(in the rows, 128 means zero)
Each named move below is a turn or a mirror, shown by a few rows before and after it. Which moves, in which order, take the first row of each later pair to the second? The first pair is answered.
move N:
[134 131 120 128 107 153  61 168 122 119 129 119 130 123 133 173 181 131
 156 145 125 127 139 108 124  83  69 153  93 138 115 195 132 130 119 116
  95 116 110 168 114 131 114 158 163]  ->  [127 154  98 119  91 133 114 149 103 126 108 161 158 123 169 140 158  85
 149 154 100 135 122 102 111 118  92 175 138  98 104 178 148 130 159  95
 113 132 121 126 108 123 152 172 192]
[100 183  95 117 122 104 146 138 123 114  99 156  93 140 136 153 140 131
 130 137 101 106 118  92 119 111 147 127 129 102 137 126 176 119 143 123
 143 130 148 113 114 139 151 136 102]  ->  [102 171 109 127 135 117 117 150 133 107 106 133  80 139 112 176 155 152
 130 135 114 101 127  97 119  92 136 112 106 127 140 136 164 119 118 133
 131 121 142 132 120 138 125 133  83]
[151 146 150 137 112 151  76 120 126 146 146 153 130 114 147 108 149 137
 118 159 127 126 135 125 132 127  93 113 137 126  99 140 127 124  94 125
 109  96 130 143 148 129 143  68 154]  ->  [149 150 142 133 108 144  90 115 123 151 141 167 136 113 155  93 143 122
 117 161 119 129 129 124 131 137 101 118 153 114  94 134 130 125 106 118
 111 104 129 129 148 127 158  73 160]
move G:
[115  98 133 136 172 108 130 121 151 123 139 120 103 106 121 121  99 175
 127 116 124 110 139 138 113 118 120 147 115 125 149 129 111 108 112 135
 136 107 142 128 129 154 135 100 121]  ->  [116 113 131 138 172 114 106 125 140 117 130 119 100  87 130 126 117 168
 139 122 110 111 144 130 114 120 109 141 115 126 137 134 113 112 115 131
 124 107 135 125 124 154 133  93 127]
[145 139 123 145 156 135  87 135 123 127 153 144 165 138 130  99  84  61
 139 150 149 127  94 136 136 129 110 126 174  82 103 105 136  99 157  91
 115 138 111 163 102 111 112 134 123]  ->  [136 126 123 138 160 123 117 130 131 135 156 150 161 156 121  98  66  66
 122 141 163 126  89 140 138 130 131 129 179  84 120  97 137  99 147 102
 130 141 119 167 110 117 115 143 109]
[154 101 112 157 128 109 137 148 126  68  89 133  86 152  81 125 116 170
 162 113 115 123  89 104 108  91 168 110 136 118 180 134 133 105 161 166
 140 160 133 144 120 127 136 174 146]  ->  [163 114 111 171 125 123 100 156 116  65  78 128  91 127  95 130 146 161
 181 123 100 125  97  90 107  96 147 110 135 115 161 147 136 105 166 158
 129 160 121 144 109 127 131 162 164]
[115 151 131 139 135 124  98 131 126 113 117 101 120  91 127 144 149 152
 136 136 109 122 142 114 134 141 130 125 115 122 120 137 125 129 141 129
 110 133 130 129 129 161 108 128 145]  ->  [126 148 139 145 124 144  98 128 125 127 128 101 151 100 132 129 151 137
 134 140 118 138 135 119 137 146 117 135 122 123 107 134 113 138 142 116
 107 125 122 133 121 144 103 120 164]
move U:
[136 143 129 135 139 154 134 183  81 125 107  75 136 181 176 144 139 115
  77  89 135 150 105 150 108 118 107 107 107 118 201 134 142 159  92 123
 129 128 118 178 103 138 105 171 121]  ->  [119 109 137 121 175 104 147 159 104  81  87  85 106 111 183 136 121 133
  99  80 117 135 135 161 101 164 137  94 110 114 200 142 127 128 128 164
  96 136 143 156 128 163 123 175 101]
[ 53  88 124 108 181  91 121 126 188  61  94  48  84 131  73 144 104 170
 113 121 144 111 179  90 111  82  76 110 125 152 174 151 123 113  81 196
 111 112 157 120 169 179  89 153 104]  ->  [ 70  79 127 104 144 104 158  92 176  93  93  85 181  89 126  42  72  80
 124 124 124 164 163  96 108 179  65 153 200 113 106 130  95 126 151 140
  87 106 161  76 169 134 124 146 192]
[141  73 127 107 127  86 169 103 155  71 125 141  95 108 109 116  90 144
 107 148 124 135 155 136 128 175 154 162 137  82 139 151 131 117 133 129
 101 198 133 122 142 135 139 118  99]  ->  [162 101 120 115  90 135 170 118 132 118 143 145 148 165 119  97 102  97
  88 163 139 164 123 131 130 161 124 186 153  84 119 140 136 145 114  76
 124 195 114 129 119  98 126 112 139]
[129 171 142 121 141 152  36 170 128 125  98 141 113 108  92 165 156 158
 184 143  92 112 127  86 116 108 148 129 142 133 127 163 141 112 139 126
 122  88  95 153 122 155 101 120 126]  ->  [126 157 146 113 143 143  54 145 134 117  88 155 134  73 113 134 141 138
 193 138  84 123 135  92 113 151 158 136 169 119 105 157 124 110 172 128
 104  85 102 134 130 150 117 120 143]
Pairs:
Between the rows of a pair lie two moves.
[121 101 141 136 119 125 129 104 154 108 123 105 120 145 117 100 109 153
 134 109 140 114 123 137 122 109 132  95 116 125 113 133 106 115  97 151
 105 132 120 149 135 115 131 128 118]  ->  [126 116 138 138 101 144 128 108 146 126 136 107 137 168 118  93 111 134
 128 122 145 121 113 138 127 106 125 108 125 126 109 130 105 126  90 131
 115 130 118 147 129 101 126 124 134]  U then U
[138 137 116  99 144 115 162 119 147 124 117 144 115 127 129 122 111 134
 124 118 124 112 149 119 140 150 152 134 150 118 129 117 161 118 144 138
 154 147 135 108 122 131 153 123 131]  ->  [150 114 134 107 143 129 146 115 154 125 129 133 134 107 129 101 111 129
 138 114 132 131 158 134 140 169 135 141 154 128 111 121 132 120 149 132
 127 134 132 111 130 118 144 114 141]  N then U
[118  88 170 147 158 107  96 129 203  95 156  95 110  99  87 127 116 144
 104 115 177  86 169  95 124 141 126  96 115 161 147 101 118 103 101 163
 107 145 127 166 142 148 128 136  82]  ->  [102 131 131 131 144  72 142 105 177  88 123 147 135  74 143  99 107  95
 112 126 134  76 154  77 115 188 156 120 163 108 122  88 152  95 163 144
 119 161 136 118 129 155 179 155 125]  N then G
[105 140 108 107  92 124 175 115 141 149 118 161 125 157 145 135 106 127
  89 140 135 132  92 133 132 115 151 136 142 102 140 117 168 122 131 116
 180 129 131 132 115 134 142 156 114]  ->  [ 98 159 101 111 117 110 135 121 136 115  97 152  90 108 153 160 136 150
 115 146 113 109 114 122 131 110 147 119 126 106 136 134 176 105 137 141
 160 132 128 132 117 161 145 153 102]  U then G
[123  93 143 116 125 112 176 116 142 144 137 152 154 151 108 105  77 114
 100 119 143 126  93 147 139 138 152 140 140 135 148 112  88 147 132 134
 141 131 140 132 145 109 153 132 137]  ->  [117 113 132 113 119 112 177 115 129 147 126 161 156 145 128 103  82 105
 101 125 131 120  87 139 135 140 150 148 145 119 140 105 100 146 146 119
 151 139 139 121 136 106 163 132 146]  G then U
[100  86 109 117 143  73 226 115 161 102 123 135 103 134 117 117  69 135
 102 107 130 102 110 135 110 153 189 116 150 110 161 117 127 103 162 194
 171 136 144 107 163 165 155 158  81]  ->  [117 131 102 130 106 134 209 155 132 150 148 115 116 230  96 147  97 124
  74 127 157 107  76 122 120  82 151 123 127 126 176 113 153 136 107 150
 212 133 120 145 135 142 122 149  88]  U then U
[146 158 150 101 135 184  74 159 109 137 184  95 136 136 119 161 163 141
 119 122 123 153 127 135 132  89 116 110 119 187 108 128  93 113 118 141
 115 118 142 155  89 118  92 102 123]  ->  [124 145 133  74 146 125 136 119 118 113 149 143 139  75 162 116 124 116
 136 115  83 141 140 135 121 165 166 122 164 142  92 113 101  90 193 157
  99 131 167 100 104 134 152 122 137]  U then N
[138 114 153 129 113 130 133 141 178 131 115 105  95 192 112 130 120 134
 104 146 117 122 103 165 129 101 131 123 108 125 148  83 105 133  74 150
 180 158 116 166 165 130 133  94 130]  ->  [131 121 139 121 115 107 158 135 177 122  99 128  87 182 126 127 110 127
 102 148 101 110 102 161 129 121 154 130 119 107 150  75 119 128  94 157
 183 167 123 146 166 141 160 105 129]  N then U
[144 152 112 143 100 173 100 130 119 133 141 114 169 118 163 104 158  86
 139 129 135 147 114 128 108 122  92 133 129 128  82 128 124 142 141  97
 117 138 123  92 110 115 126 111 160]  ->  [132 133 125 145 137 157  73 137 138  95 138  88 112 100 130 151 171 143
 144 120 144 121 140 134 110  90 101 100  85 155 106 144 120 124 118 143
 104 138 131 115 127 142 106 113 106]  N then U
[135  89 104 132  84 135 105 138 124 184 141 108 135 148 162 148 165 107
 137 139 150 133 162 126 118  90 101 136  98  93 138 125 149 140 130  75
 104 123 104 146 137 108 150 122 119]  ->  [133  77 112 132 108 124  81 133 134 158 132 104 114 113 159 151 168 130
 154 129 142 119 183 130 116  96 107 123  88  97 132 133 144 130 139 100
  83 123 112 144 148 124 148 119 104]  U then G
[157 151  99 138 104 124 189 106  78 168 123 123 158 142 173 149  67  91
  71 144 104 133 102 129 110 107 155 182 154  79 140 109 150 152 118 139
 179 114 115 101 120 114 201 169 117]  ->  [151 142 110 146 127 122 159 128  93 145 131  94 101 148 135 206  86 150
  71 136 116 104 117 130 116  54 154 150 108 112 174 130 156 142  79 177
 176 112 114 133 122 140 173 168  65]  U then N
[124 148 106 125 111 124 157 143 111 141 132 132 109 191 113 162 131 139
 104 135 137 118 108 121 122 108 146 119 120 140 153 116 165 135  99 119
 171 124 127 124 115 137 131 134 101]  ->  [119 163  97 124 115 114 149 138 103 132 115 139 105 167 131 162 140 133
 120 141 117 108 110 110 115 115 149 116 125 136 148 123 177 132 117 121
 161 132 127 114 113 151 140 136 111]  G then N
[158 135 122 123  65 127 140 113 144 112 132 128 142 121 113  95 109 138
 142 155 107 134 145 184  92 208 174 178 122  90 141  90 147 138 121 156
 119 129 127 158 118 130 131 106 159]  ->  [155 149 114 127  64 136 139 133 133 123 142 120 124 167  96 128 121 155
 120 162 118 119 132 178  93 163 171 169  95 106 166  86 162 150  89 155
 148 133 122 177 115 138 114 112 138]  U then G
[109 176 102 145 136 105 148 133 112 122 155 136 164 131 163 119  93 126
 143  93 119 152 102 138 117 139 134 139 139  85 136 127 125 112 162  92
 143 130 139 106 118 125 130 100 125]  ->  [106 179 101 140 142  99 151 136 114 115 145 135 147 129 160 127  90 138
 145  91 115 141 107 139 119 133 142 135 134  83 145 129 132 108 165 104
 146 134 144 107 121 138 132 106 112]  G then G
[117 153 127 121 140 120 104 146 120 119 117 129 109 120 131 158 143 124
 136 135 114  97 133 124 124  98 130 128 134 123 126 144 152 123 138 127
 117 137 121 132 119 165 141 131 129]  ->  [135 143 137 123 118 154 110 147 116 147 136 126 155 138 131 127 140  98
 130 135 128 128 117 132 125 110 113 145 151 127 108 129 134 140 139  98
 115 124 111 135 113 138 133 122 159]  G then G
[160 133 137 124 161 110  97 102 153  77 106 128  97  36 170 113 137 149
 153 125  97 111 141 154 139 165 120 132 145 150 100 134 105 126 156 153
  99 136 116 105 110 145 139 102 122]  ->  [185 161 137 140 123 178  74 124 132 132 133 110 141 108 158 109 160 121
 132 142 130 141 108 151 143 121  71 150 135 169  90 134 105 165 118 103
 125 130  93 136  88 105 107  83 153]  U then N
[112 147 143 152 145 134  97 117 122 125 125 145 148  92 133 127 115 143
 149 110 117 107 132 148 117 140 126 132 130 144 111 143 109 112 129 124
  95 128 150 118 121 148 111 109 154]  ->  [115 128 156 148 132 137 127 108 129 138 140 146 169 118 123 112  95 134
 133 100 133 121 119 161 122 142 131 132 136 144 123 133 100 120 122 118
 107 125 158 115 128 135 108 114 159]  G then G
[146  88 150 144 134 133 124 106 158 103 126 105 130  98 130 124 129 147
 126 104 155 113 137 145 122 115 156 110 105 134 125 135  95 126 148 151
 120 119 131 140 145 135 119 122 117]  ->  [146  86 150 142 118 137 151 104 152 122 134 115 154 124 132 104 108 122
 112 101 162 131 119 145 121 124 161 121 121 129 124 124  94 132 152 132
 139 117 134 132 144 121 122 132 134]  U then G
[204  56 150 128 136 157 123 167 122 123 196  86 130 143 102 145 117 156
 126  84 144 178 150 153 152 117  96 148 123 129 120 116 123 129 117 147
  75 131 152 140 145 135  92 118 108]  ->  [197  61 141 128 152 137 129 166 125 105 184  87 101 132  98 167 115 179
 131  79 136 159 157 149 151 105 111 138 113 125 130 120 136 119 119 165
  75 139 154 136 147 156  98 123  86]  G then G
[117 152 117 135 129 131 118 146 119 129 124 108  90 151 127 168 150 159
 114 142 138  98 128 111 135  86 114 111  89 131 161 131 154 117 105 130
 143 124 124 150 123 149 114 132  94]  ->  [121 108 136 130 154 102 118 121 144 100 113 118  98  71 144 129 132 163
 144 123 125 107 157 124 131 147 127 100 106 128 138 135 118  98 144 155
  93 116 137 128 147 149 127 125 102]  U then N
